Each path is a new rotation, seen through one point. The rows after it are directions, each followed by how far the rotation turns it, in degrees a step (0 if it stays put).
Each turn is a multiple of 5 degrees from 10 to 175, or 0.
Rotation 1:
[ 1.60  1.69 -3.38  2.06 -4.36 -0.29 -1.04 -4.45  2.46  1.64 -0.06  1.21
  0.34 -2.12 -1.37 -1.15 -1.07  1.77 -1.40  2.85 -1.33 -1.26 -1.29 -0.63
 -0.08 -0.61  0.36]
[ 1.47  3.32 -1.93  2.89 -1.63  2.11  0.11 -2.47  3.83  0.19 -0.62  0.16
 -1.56 -1.72 -2.12 -0.74  0.44  1.20 -1.69  2.90 -0.74  1.49 -1.35 -2.82
  1.82 -1.35 -1.02]
[ 1.50  3.33 -1.26  1.13 -1.02  0.92 -1.70 -0.70  3.26 -2.19 -1.98  0.59
 -1.30 -1.29 -1.46  0.08  1.24  1.26 -3.09  5.48 -0.17  0.02 -0.61  1.28
  0.83  0.14 -1.82]
[ 1.38  0.51 -3.21  2.43 -3.73 -1.01 -3.11 -2.01  2.20  0.42 -2.40  1.71
 -1.13 -1.27 -0.41  0.59  1.48  1.50 -2.56  3.42 -0.65 -1.90 -0.31  0.56
  0.66  2.52 -1.84]
[ 0.40  2.74 -2.91  1.31 -4.58  0.37  1.07 -3.41  3.21  1.59 -0.09  0.76
 -0.85 -0.95 -1.45  0.08  1.02  2.83 -0.40  1.65 -0.19 -1.06  0.56 -1.23
  1.26  1.02 -3.14]
[ 1.17  4.61 -1.96 -0.59 -2.16  0.25  0.75 -2.03  3.56 -0.84 -0.83  0.10
 -0.94 -1.35 -3.60 -1.60  0.10  1.52 -1.77  3.00 -2.54 -2.30  0.05 -0.72
  0.79 -0.48 -0.94]
[ 0.80  2.92 -2.20  2.54 -2.26  0.29 -2.02  0.56  3.91 -0.44 -2.82 -0.34
 -1.99  0.58 -1.46 -0.41 -0.66 -0.44 -3.11  3.67 -2.27 -2.06 -0.50 -0.97
  2.06  0.56 -0.65]
[-0.50  2.93 -1.72  2.72 -4.54 -0.05 -0.13 -0.11  2.66  0.72 -0.74  0.31
 -0.27  0.52 -0.33  1.22  0.15  1.16 -3.04  4.39  0.54 -0.35 -0.54  0.87
  2.69  2.11 -2.79]
[ 1.07  3.19 -3.38  1.60 -3.38 -1.41  1.39 -2.37  0.74  0.69  0.43  1.82
 -0.04 -1.94 -2.59 -0.43  1.45  1.70 -1.90  2.89 -1.10 -2.53 -0.94  0.85
  2.16  2.12 -1.11]
[ 0.49  4.01 -3.30  2.46 -0.61  0.45  0.83 -3.10  2.49 -0.42 -1.87  0.06
 -2.10  0.41 -2.50 -0.89  1.29  1.04  0.21  2.05 -1.96 -2.64 -0.29 -1.98
  3.42  1.13 -0.36]
[-0.73  0.66  0.71  0.09 -0.27  1.06  0.82 -0.13  0.59 -0.04  0.22 -0.46
 -0.04  0.88  0.44  0.60  0.07  0.36  0.45  0.04  1.19  1.28  0.49 -0.45
  0.62 -0.01 -1.21] => 130
Rotation 2:
[-1.17  2.56  1.67 -2.19 -2.45  3.87 -0.35 -0.73  2.74 -1.13  1.04  2.97
  3.24  0.09 -0.49  1.57  2.35 -0.90  1.90 -0.80 -0.19  1.15  0.07  2.93
 -0.40 -1.05  0.66]
[-0.80  2.15  0.96 -1.21  0.26  3.32 -1.29 -1.74  2.11 -2.02  2.48  2.59
  3.44  0.27 -0.11  2.42  2.89 -1.06 -0.20  0.47  0.37  1.86 -0.45  3.07
 -1.37 -0.36  0.52]
[-2.02  0.88  2.21 -1.73 -0.49  3.61 -0.33 -0.96  0.82 -0.47  2.61  1.73
  2.64 -0.91 -1.42  3.38  3.83 -1.98  0.28 -0.13  1.21  2.61 -0.69  1.98
  0.16 -0.38 -0.29]
[-2.30  1.75  2.45 -1.63 -3.27  4.29 -0.18 -1.01  1.89 -0.77  1.61  2.67
  2.48 -0.19 -1.67  2.04  2.14 -1.37  1.92  0.17  0.42  1.44  0.27  1.45
 -0.39 -0.98 -0.33]
[-1.69  2.62  1.31 -0.60 -1.36  3.60 -1.15 -2.20  2.23 -2.28  1.67  2.74
  2.92  0.22 -1.09  2.24  2.07 -0.58  0.17  1.57  0.18  2.12 -0.44  2.42
 -2.36  0.09 -0.44]
[-2.33  1.17  1.42 -0.84 -0.27  3.48 -0.43 -2.10  0.52 -1.11  1.99  1.69
  2.33 -1.26 -1.93  3.29  3.02 -0.70 -0.11  1.00  0.95  3.28 -1.12  1.96
 -1.12  0.83 -0.95]
[-2.84  0.89  2.10 -1.21 -3.39  4.17  0.50 -1.77  0.86 -0.34  0.52  2.42
  1.82 -1.35 -2.49  2.30  2.20 -0.36  1.99  0.27  0.44  2.42 -0.57  1.79
 -0.77  0.04 -0.86]
[-2.00  2.44  0.89 -0.68 -2.48  4.15 -0.55 -2.48  2.27 -2.39 -0.14  2.52
  2.61 -0.42 -1.34  1.79  1.08  0.68  1.10  0.82 -0.25  2.04 -1.01  2.69
 -2.92  0.25 -0.11]
[-2.17  1.21  0.69 -0.92  0.12  3.71 -0.19 -2.47  0.54 -1.66  0.68  2.02
  2.24 -1.59 -1.24  3.15  2.24  0.56 -0.44  0.35  0.77  3.25 -1.73  2.99
 -1.66  0.67 -0.36]
[-2.44  0.79  1.60 -1.71 -2.00  4.41  0.90 -1.50  0.39 -0.36 -0.61  2.17
  2.30 -1.93 -2.05  2.65  2.48  0.47  1.46 -1.21  0.53  2.85 -1.58  2.92
 -0.40  0.47  0.14]
[ 0.50  0.97 -0.72  0.48  0.48 -0.25 -0.72 -0.57  0.90 -1.30  0.04  0.31
  0.40  0.80  0.73 -0.50 -0.65  0.39 -0.63  0.74 -0.44 -0.25  0.04  0.39
 -1.33 -0.08  0.24] => 110
Rotation 3:
[-1.28 -0.79  2.67 -2.63 -4.25  0.35 -2.79  0.97 -0.31  3.88 -0.28  1.52
 -0.61 -0.66  2.77  1.65 -0.91  0.06 -0.80  0.09 -1.98 -2.84  1.06  0.65
 -0.94  2.03 -2.19]
[ 1.29 -1.91  0.53 -1.04 -3.26  1.89 -3.60 -1.24  1.84  3.91  0.10  0.94
 -2.14 -1.39  1.19  0.46 -0.45  0.29 -1.40  0.43 -1.87 -3.03 -0.12  2.67
  1.62  2.75 -1.05]
[-2.21 -1.68  2.04 -0.28 -2.46  2.83 -3.27 -0.66  0.44  4.60 -2.74  2.82
 -1.08 -0.38  1.74 -0.64 -0.48 -2.31 -0.51  0.01 -1.19  0.06 -0.25  1.62
  0.79  2.33 -0.08]
[ 0.47 -0.74  2.85 -3.85 -2.53  2.17 -1.19  0.07  0.71  3.67 -1.39  2.68
 -1.53 -2.00  1.80  0.29 -0.59 -2.99 -0.68 -0.37 -0.60 -3.52  0.42  1.03
 -0.40  1.37 -0.92]
[ 1.28 -2.84  2.53 -2.53 -2.70  1.55 -3.39 -1.07 -0.03  2.66  0.52  2.56
 -0.96 -0.97  1.47  1.96 -0.09 -1.31 -2.45  2.29  0.44 -1.56  0.14  1.07
  1.03  3.56  0.34]
[-2.46 -2.80  2.55  0.43 -2.52  2.86 -1.58 -1.63 -0.17  2.32 -0.64  2.76
 -1.49 -1.53  2.66  1.16 -1.26 -1.68 -1.43  2.33 -1.27 -2.23 -1.10  2.69
  0.29  1.14 -0.16]
[-0.67 -2.00  2.40 -1.64 -2.09  3.30 -3.15 -1.05  1.45  1.82  0.61  3.62
 -2.10 -0.45  0.55 -0.64  1.33 -3.26 -0.77  0.04 -0.32 -3.73 -0.20  0.96
 -0.04 -0.32  0.88]
[-1.99 -2.28  3.53 -2.55 -3.72  1.13 -3.98  0.26 -0.73  2.06  0.97  3.27
 -0.38  0.26  2.53  1.96  0.53 -1.15 -1.17  0.55 -0.43 -2.01  0.91 -0.41
 -1.21  1.04 -0.03]
[-0.64 -2.56  1.50 -0.37 -3.74  1.82 -3.11 -1.01  0.65  1.76  1.67  1.54
 -1.51 -1.13  2.18  1.77 -0.61  0.94 -1.73  1.17 -2.15 -4.92 -0.13  2.28
 -0.28  0.45 -1.19]
[-1.55 -2.43  1.13  0.44 -3.21  2.54 -5.44 -0.85  1.54  3.34  0.28  2.27
 -1.59  0.80  1.10 -0.71  0.94 -0.78 -0.48 -0.64 -1.23 -1.74 -0.11  1.95
  0.99  1.22  0.08]
[ 0.01  0.72  0.81 -1.50  0.04 -0.18  0.14  0.96 -0.02  0.07 -0.21  0.59
  0.23  0.25 -0.18 -0.56  0.56 -1.11  0.61 -1.08  0.45 -0.28  0.70 -1.13
 -0.64 -0.45  0.04] => 100
[ 0.86  0.35 -0.32 -0.39  0.19  0.29  1.26 -0.24  0.66 -0.19  0.34 -0.46
 -0.45 -0.97 -0.03 -0.33 -0.22  0.01  0.04 -0.19 -0.54 -2.02 -0.19  0.67
 -0.29 -0.80 -0.64] => 145
Rotation 4:
[-2.31  0.76 -1.44 -1.45  2.08 -0.33 -5.79  0.98 -0.56 -1.43  3.21 -2.98
  0.90 -0.53  2.21 -0.14 -2.14 -0.58  0.26 -0.68 -1.50  2.14 -1.05  1.97
 -2.69 -1.69  1.18]
[-1.16  0.35 -1.97  0.27  3.10  0.91 -5.15  1.42  0.64 -0.14  4.36 -3.53
  0.83  0.08  1.83  1.82 -2.13 -0.57  0.03 -0.90 -0.89  1.91 -0.16  0.74
 -2.45 -1.59 -0.51]
[ 0.00 -1.44 -2.04  0.65  3.54  1.45 -5.19  1.55  0.58  0.53  3.19 -3.21
  0.04  1.47  1.25  2.60 -0.44 -0.89  1.50 -0.50 -1.25  2.92  0.13  1.25
 -1.76 -1.85  0.24]
[-1.93 -1.55 -1.69 -1.81  2.29  0.85 -4.84  1.67 -0.36 -0.73  2.47 -2.50
 -0.29  1.66  1.47  1.92  0.31 -0.92  2.03  0.07 -1.21  4.11  0.10  2.49
 -1.07 -2.08  2.19]
[-3.07 -0.03 -0.87 -2.17  1.68 -0.12 -4.46  1.34  0.01 -2.41  3.61 -3.12
 -0.32  0.03  2.77  0.78 -1.16 -0.69  0.98  0.24 -0.62  2.84  0.11  1.84
 -1.46 -1.79  2.26]
[-1.92 -0.02 -1.21 -0.53  2.89  0.61 -5.49  1.58  1.21 -1.74  4.01 -3.01
 -0.43 -0.58  2.83  1.05 -2.65 -0.58  0.38  0.09 -0.92  1.08 -0.61  1.19
 -2.08 -1.35  0.42]
[-0.18 -0.95 -2.53  0.52  3.65  1.26 -6.04  1.74  0.41 -0.02  2.62 -2.42
  0.17  0.41  2.26  1.28 -0.92 -0.60  0.88 -0.64 -1.36  1.39 -1.28  1.81
 -2.43 -1.61 -0.17]
[-0.91 -0.63 -2.68 -0.58  2.88  0.43 -5.68  1.20 -0.80  0.84  2.18 -2.61
  0.68  1.28  1.09  1.23  0.07 -0.96  1.34 -0.98 -1.65  3.77 -0.65  2.38
 -2.23 -2.03  1.30]
[-2.50  0.02 -1.30 -1.76  1.85 -0.05 -4.37  0.94 -0.58 -0.55  4.34 -3.75
  1.06  0.80  1.25  1.91 -0.91 -1.12  1.01 -0.30 -0.71  4.28  0.64  1.32
 -1.88 -2.15  1.84]
[-2.29 -0.86 -0.84 -0.74  2.62  0.92 -4.02  2.29  1.33 -1.87  4.95 -3.60
 -0.73  0.50  2.48  2.34 -1.53 -0.73  0.76  0.30 -0.74  2.37  0.72  0.63
 -1.15 -1.82  1.10]
[ 1.03 -0.93 -0.27  1.25  0.85  1.06 -0.08  0.75  1.11  0.23  0.25 -0.05
 -0.74  0.10  0.27  0.68 -0.01  0.08  0.16  0.03 -0.06 -1.03 -0.03 -0.58
  0.30  0.21 -1.02] => 90
[ 0.21 -0.43 -0.63 -0.04 -0.71 -1.02 -0.18  0.83 -0.53  0.84  0.34 -1.66
  0.03  0.40  0.89 -0.49  0.51 -0.39 -0.01  0.60  0.87 -0.66 -0.14  0.31
  0.04  0.97  0.02] => 0
